(in the rows, 128 means zero)
One turn moves every row onto another: examples first, then more rows asked
rafub: [141 133 106 168 160 114 107 121 148 146 127 129  89 122 101  93 129 101
 108 134 139 150 129 163 132 131]
Tufi: [107 140 153 122 136  79 158 154  97 103  97 114 153 138 121 126 131 131
 120 144 124 137 104 124 137 145]
Kab: [ 83 122 134 138 114 156 124 141 154 101 119 132  90 159 153 109 122 120
 132 116 125 173 135 120 124 141]
tizav: [142 138 110 160 164 114 102 124 145 144 133 133  82 116  98  93 136 105
 107 138 137 146 126 156 139 133]
sunu: [157 131 119 148 155  71 164 146 141 107 142 117 128 146 142 139 127 118
 143 118 134 101 144 159 114 125]
bofe: [ 98 166 103 114 104 159 105 137 140 143 132 130 123 124 140  96 142 132
 109 130 125 150 120 127 142 108]
lemev: [ 88  98 125 112  87 140 122 106 127 109  94 126 152 113 115 149 143 118
 145 115 130 152 142 114 143 133]
kep: [153 136 114 147 156  73 159 146 138 113 149 113 126 136 137 141 122 117
 144 120 145 110 150 164 121 134]
sopeb: [138 134 108 170 161 108 105 120 143 144 132 139  87 121 100  97 137 114
 111 136 149 151 125 162 137 125]
bemi: [102 162 109 118 108 159 104 131 143 149 126 138 117 124 146  96 135 128
 106 135 128 151 113 127 141 106]
laro: [105 156 109 113 107 160 101 133 144 144 132 143 118 129 143 101 141 123
 106 136 126 138 125 115 144  99]
loba: [ 93 101 133 114  95 146 117 109 133 113  98 128 153 108 117 154 138 120
 142 123 127 160 147 114 149 133]
nof: [171 114 149 176 135 119 115 147 131 119 156 116 124 114 132 157 140 143
 132 106 135 135 133 148 125 116]
fek: [142 113 152 129 132  94 157 124 139 104  83 127 145 120 109 137 117 164
 161  98 113 117 103 119 125 130]
Pavob: [125 142  85 148 167 124 150 106 138 158 121 137 131 122 116 106 147 105
 124 124  79 135 127 154 136 115]
gude: [141 133 112 170 165 116 106 120 137 150 132 133  90 124 101  92 130 107
 111 136 141 143 122 166 135 131]
Befig: [ 83 123 127 141 122 156 119 145 161 102 129 136  94 164 143 108 114 115
 131 120 126 164 137 117 119 136]
Gezi: [ 86 123 131 132 120 151 116 148 161 106 125 136  88 155 148 115 113 113
 124 112 123 168 132 115 119 138]
labe: [178 117 147 183 129 112 118 147 139 120 147 118 114 126 127 151 143 139
 119 104 132 135 136 149 119 117]
rud: [132 121 123 118 110 147 122  67 142 130  95 126 153 111 131 154 106 136
 121 143 150 135 119 142 108 135]
Reman: [ 92 105 127 117  86 144 117 113 125 105  99 126 153 105 125 152 137 123
 136 121 130 159 152 109 148 130]
guro: [129 125 123 121 116 147 132  73 149 118  93 119 158 103 127 159 106 144
 118 135 152 140 118 136 111 125]
Pud: [146 119 145 122 129 105 160 119 134 102  82 125 141 127 107 137 111 162
 162 103 111 111 106 116 127 131]
moze: [103 161 107 118 106 164 106 142 144 147 127 137 120 127 148 102 141 126
 100 135 126 142 124 128 143 110]
tuzo: [141 119 148 125 127  93 154 127 139 108  80 125 152 124 114 129 111 166
 163  96 122 117 108 123 123 138]
Dav: [119 139 149 126 146  77 155 145  93  94 102 108 156 142 122 122 134 131
 134 147 119 139 108 123 140 145]
sede: [117 149  89 150 162 122 146 107 137 162 125 140 128 119 114 111 143 106
 132 131  77 138 124 157 140 119]
tofav: [116 137 153 125 141  83 157 151  94 102  96 113 154 144 118 116 140 129
 125 140 128 136 108 119 137 150]
vep: [146 117 143 120 128 101 156 122 132 110  82 130 144 127 116 139 113 165
 161  99 111 118 102 110 121 141]
nog: [ 95 103 134 114  87 145 120 106 127 104  98 122 150 109 121 152 146 121
 136 120 130 154 148 117 148 138]
mumi: [149 130 116 152 157  68 155 145 138 110 143 116 128 140 137 145 124 109
 143 120 141 106 146 156 108 129]
Vut: [139 130 105 172 161 115 111 120 145 146 136 134  85 127 100 102 135 101
 112 142 142 147 126 167 133 130]
nopip: [105 165 112 115 106 164 107 133 138 142 126 141 117 127 145  96 132 126
 111 141 131 144 120 122 146 104]
fubi: [ 95 101 132 120  88 140 116 110 133 103  94 121 152 105 121 147 137 121
 138 123 122 157 157 109 148 129]
Lapuv: [129 117 118 120 119 149 122  70 137 121  93 126 157 105 133 156 105 135
 120 138 153 132 118 135 109 126]
mon: [152 132 108 151 159  74 156 143 136 111 148 111 124 147 140 142 127 121
 150 117 136 109 144 160 117 127]
vodum: [145 117 151 126 132 103 152 117 131 104  80 122 148 120 107 137 115 163
 163  99 110 119 107 116 123 139]
gida: [116 149  92 152 163 135 145 107 138 156 123 141 134 118 113 108 142 100
 131 131  83 138 122 163 135 102]
tukep: [153 129 113 144 152  70 155 142 140 104 139 115 124 145 142 139 133 105
 145 119 143 108 137 165 117 125]
kazis: [173 114 148 182 128 118 121 150 144 123 158 123 129 120 128 152 142 145
 127 107 138 131 135 151 124 119]

rafub goes to nopip
sede goes to Gezi
Pavob goes to Befig
Now find these:
gude goes to moze
Reman goes to vodum
Kab goes to guro
laro goes to lemev
Pud goes to tukep

One turn moves every row onto another: examples first, then more rows asked
Sev: [ 95  81 144 162 184  56 118 155 140 130 110  92]
lusab: [131 128 139 150 184  82 104 144 141 155 136  84]
tidig: [104 138  99 130 158  85  90 113 105 121 144 103]
rikez: [ 89  94 129 144 184  91 128 117 149 141  85  70]
Nid: [111  82 153 121 137  53 133 136 104  98 125 122]
zeru: [104 100 124 131 154 100 103 129  90 109  77 114]
baze: [ 89  90 133 154 185  71 109 140 140 141  87  82]
Paga: [ 95  87 137 140 181  93 153 106 159 134 102  68]
Sep: [ 98  76 153 160 181  59 146 147 150 122 128  90]
sisor: [105  90 140 124 145  56 108 141  93 107  99 119]
piz: [112 127 115 135 154  74 109 124 109 106 172 111]
baro: [119 135 129 153 171  74  89 145 156 128 118  91]
bunen: [121 137 126 139 169 100 120 110 173 130 120  76]
peku: [132 122 147 149 179  88 129 141 148 146 155  83]
nesez: [118  81 146 131 147  99 162 124 110  86 130 114]
pobo: [116 138 121 145 173  92  96 124 163 134 107  83]
dok: [109  88 135 141 156  78 108 150  87 101  98 126]
leso: [106  97 124 122 152 119 129 104 101 109  83 100]
navor: [103 101 127 104 142  89 128  93 106 117  81 100]
femip: [ 77  73 136 120 133  93 138 104 125 128 109 130]
Vuzo: [ 98  80 150 149 177  78 163 124 159 121 126  79]
Poti: [ 75  76 132 124 135  93 127 106 122 133  97 131]
Feb: [132 125 143 144 180  96 133 127 152 147 149  77]
rez: [ 74  76 133 127 138  83 122 116 117 131 100 135]
lefak: [ 76  68 141 131 135  76 133 121 120 120 118 140]
gadum: [130 131 137 143 180 100 120 123 147 156 134  75]
vidin: [107 137 101 124 153  97 105  99 112 118 146  97]
Gofu: [127 130 134 145 185  92 108 133 143 159 129  78]
gede: [109  91 139 102 138  91 156  89 118 105 105 100]
gaba: [ 76  70 136 132 137  76 121 124 118 127 106 138]
fod: [131 124 146 152 182  78 115 148 141 148 148  87]
dom: [112 133 106 121 152  97 123  96 116 113 161  99]
Pip: [113  92 134 122 150 118 159 100 110  97 108 105]
muku: [125 130 137 142 163  94 137 118 178 116 144  85]
Firup: [114 127 114 126 150  87 126 110 119 105 173 105]
rami: [ 79  67 142 125 136  85 144 112 126 121 118 133]
Pozus: [124 126 140 159 170  66 104 155 162 118 140 100]
pegin: [114  83 153 111 137  69 157 110 114  96 129 114]
nata: [116  81 146 144 150  79 136 147  96  87 127 129]
riv: [128 125 144 152 167  74 127 138 171 111 151  96]
rupe: [101  99 129 113 145  72 104 121  94 121  77 111]
nazus: [109 131 109 135 159  74  96 127 104 113 156 111]

peku goes to fod
pobo goes to bunen
Now find these:
rez goes to Poti
gede goes to pegin
nata goes to dok
vidin goes to dom
Sev goes to baze

One turn moves every row onto another: examples first, then more rows asked
tuf: [139 133 114  99 133 126 112 153 115 125 114 136 168 133 143 165 147 156
  92 119 120 162 132 146]
Vusev: [154 134 115 103 128  87 157 122 118 147 154 154 136 139 173 172 183 124
 130 126 101 140  98 181]
mapar: [145 117  82  93 155  99 146 120 104 129 139  84 151 143 146 177 165 145
 115 123 115 138 111 142]
kepe: [125 123  99  94 119 106 150 142 114  76 119 149 137 138 160 100 164 132
 113 128 104 115 116 142]
kot: [132 149  76 149 102 152 147 107 137 149 118 132 149 138 165 106 190 117
 120 115 128 122 108 170]
fis: [115 151 128 103 109 115 135  91 134 168  98 131 176 124 121 101 117 116
 102 145 129  94 112 138]
sib: [145 153 115  99 124 126 139  86 138 151 161 144 139 162 172  87 128 141
 107 107 132 108 136 160]
gatu: [112 134  65  96 117 104 165 109  94 109 109 140 147 131 148 133 159 107
 127 128  97 106 104 102]
dib: [149 162 120  88 150  87 131 121 133 116 122 120 172 149 150 172 142 120
 125 126  94 145  96 183]
Vuze: [130 131 140 130 145 142 134 137  81 164  96 146 163 108 133 148 137 137
 137 105 111 139 111 165]
rukog: [127 152 124 101 135 104 158 110 141 126 123  93 157 144 160  62 143 137
 120 120 132 115 104 172]
zon: [116 141 139 103 137 126 153 136 128 161  85 119 136 137 143 103 163 143
 151  99 150 100  87 175]
Lala: [128 117 121 114 118 105 149  70  95 135 132 105 145 132 151 179 141 159
 125  79 123  97 106 158]
badu: [121 125 110  83 135 116 157 110 113 109 120 170 149 108 153 112 130 149
 119 140 126 114  91 101]
dum: [158 138 120 104 141 149 155 131 112 150 144 165 149  95 158 161 154 120
 107 100 133 144  92 164]
vap: [125 148 111 107 113 116 149  88  94 151 163 164 135 130 151 187 148 115
 125  86 126 123 131 152]
todav: [134 167 119  93 101  83 127 123 141 154  72 129 152 173 122 130 151 103
 142 119 119 109 108 164]
dapo: [112 139 119  84 119 108 140  75 149 149 116 102 145 142 107 120 131 120
 127  87 153 104  86 147]
gezu: [125 150 106 104 132 116 141  82 144 189 126 147 157 136 160 135 160 109
 124 175 117  98 113 149]
geg: [117 135 103 111 146 121 149 122  85 154 122 142 146 146 151 177 137 194
 130 112 119 122 116 125]
Gavaf: [112 166  96 142  90 107 164 100 122 138  85 111 156 158 147 118 165 134
 141 128 122  78 112 158]

kepe goes to gatu
kot goes to gezu
Now find these:
geg goes to tuf
Lala goes to Vuze
fis goes to rukog
Vusev goes to vap
todav goes to dapo

One turn moves every row onto another: examples first, then more rows asked
nunuv: [127 115 164 129 130 143 131 137 112 138 128 123 109 103 145 113 102 151
 117 134  91 172 144 162 135 137 141 121 167 133 110 131 108 140 146 123
 142 128 127 151 134 142 122]
devi: [123 116 162 129 132 144 133 139 111 139 124 123 109  98 145 110 102 150
 125 139  90 176 145 156 135 135 136 117 169 136 115 137 105 140 146 123
 147 126 130 158 130 141 120]
bilan: [126 115 162 130 132 145 136 133 115 133 130 122 113  97 141 118 104 159
 117 138  92 172 143 161 132 139 143 122 165 133 106 127 108 137 142 127
 144 130 127 151 135 145 123]
Sagi: [119 188 135 106 128 131 134 134 185 139  76 148 133 132 156 141 118 117
 122 127 139  85 140 144 123 127 129 150 104 114 123 120 164 144  72  88
 107 128 109 101 144 159 113]
relo: [ 98 188 115  98 142 144 131 149 178 129  53 138 120 120 156 118 102 110
 161 150 128  96 138 118 130 106 109 142 118 145 171 142 160 148  79  98
 128 111 127 134 121 150 106]
kini: [122 114 154 118 138 140 140 130 113 136 127 123 108  95 137 107 100 155
 127 135  96 168 143 157 127 129 139 117 170 141 113 139 119 142 148 131
 164 126 128 169 133 140 108]
Kef: [110 186 141  94 124 132 120 159 169 147  52 147 112 131 171 111  95  85
 150 137 123 102 144 122 131 113 101 128 118 125 164 150 150 148  92  77
 114 106 117 132 123 142 101]
Lebuk: [123 116 152 122 137 142 143 127 113 135 130 122 114  96 135 112 106 159
 124 135  98 166 143 158 124 132 142 121 167 140 107 134 121 139 145 133
 163 129 126 163 137 141 110]
butud: [150 184 149  89 111 140 161 124 157 155  89 159 120 145 148 159 148 114
 103 147 154 100 157 139 106  96  98 151  90 128 104  94 128 151 103 125
  90 114  93 149 131 149  83]
mun: [153 179 161  82 104 136 151 138 147 166  78 162 105 149 160 145 133  87
 113 148 147 108 161 128 111  90  83 136  96 125 120 112 119 153 116 111
  85 103  92 164 122 138  78]
tugu: [128 182 125  84 130 159 164 133 155 145  69 145 115 129 141 141 140 118
 143 172 145 108 151 111 111  73  86 153 101 164 147 111 129 154 101 142
 111 105 109 180 112 142  81]
nef: [127 116 157 122 134 137 141 126 113 137 130 123 115  98 135 114 106 159
 118 129  99 165 142 162 123 134 142 122 168 136 101 134 121 138 146 129
 158 129 125 160 139 143 111]
Dulap: [139 178 145  79 115 148 154 146 146 160  65 154 101 139 155 130 127  91
 137 162 141 112 158 113 115  78  75 136 101 149 147 123 118 156 117 123
 100  95 104 183 107 135  76]
giz: [144 195 164  99 107 150 141 157 134 145  44 140 121 131 150 122 115 100
 149 134 146 127 146 126 148  46 100 152 102 123 156 122 129 165 118 105
 112  88 108 146  86 135  99]
Lud: [156 191 180 104  97 139 140 148 131 152  54 148 127 141 154 136 119  99
 127 120 149 125 147 146 147  60 114 151  94 102 130 110 129 164 118  94
  98  96 100 127 101 139 101]
Fepu: [138 199 139 109 121 160 158 131 146 127  61 134 146 124 132 148 138 144
 139 139 157 115 136 140 143  53 129 176  95 129 132  94 143 161  93 128
 118 109 113 124  98 155 109]
ras: [123 116 154 130 138 149 138 132 114 130 128 119 113  95 139 116 107 161
 124 142  90 172 142 159 133 136 142 127 168 139 110 129 109 138 140 129
 149 129 131 154 132 146 121]
detob: [125 114 163 119 133 137 138 130 112 141 127 124 108  99 139 106  98 151
 123 131  95 169 145 159 124 135 135 115 169 137 110 140 117 141 150 125
 157 125 124 167 136 139 108]
kimag: [136 184 126  93 128 155 170 120 165 143  83 148 127 134 136 158 152 134
 123 162 153  99 151 127 107  86 100 163  93 151 118  94 136 149  92 144
 105 117 103 158 124 155  86]
Dabup: [154 196 166 110 105 145 151 132 143 139  68 143 143 135 142 151 135 126
 117 123 157 116 140 151 142  66 129 168  90 104 115  93 138 159 102 109
 102 109  98 114 111 152 106]
lovap: [122 116 155 130 136 150 133 137 113 132 124 118 110  95 141 112 102 157
 126 142  90 175 143 155 135 133 139 122 169 141 117 135 107 138 144 129
 149 126 134 159 129 139 119]
Dedu: [134 196 139 104 123 163 153 145 141 129  47 131 132 122 138 130 124 127
 159 145 147 123 138 123 145  43 114 166 101 139 157 112 136 163 102 125
 123  95 118 143  87 143 102]
Toda: [103 192 112 108 143 145 140 135 187 128  68 138 135 121 148 134 115 131
 145 145 134  90 133 131 127 115 127 154 112 137 144 122 165 144  66 107
 126 125 120 115 131 163 113]
ruta: [124 186 152  97 116 123 121 148 174 152  68 153 118 139 170 125 105  91
 125 122 131  95 146 142 129 126 114 130 108 106 135 135 153 146  90  70
 104 115 104 112 138 151 107]
Naf: [127 114 164 121 131 136 139 130 112 141 128 126 110  98 139 111 101 151
 119 128  98 165 144 164 127 137 140 117 169 131 103 138 119 139 149 125
 156 128 123 162 139 140 108]

devi goes to bilan
Toda goes to Kef
Now find these:
Dedu goes to Lud
butud goes to tugu

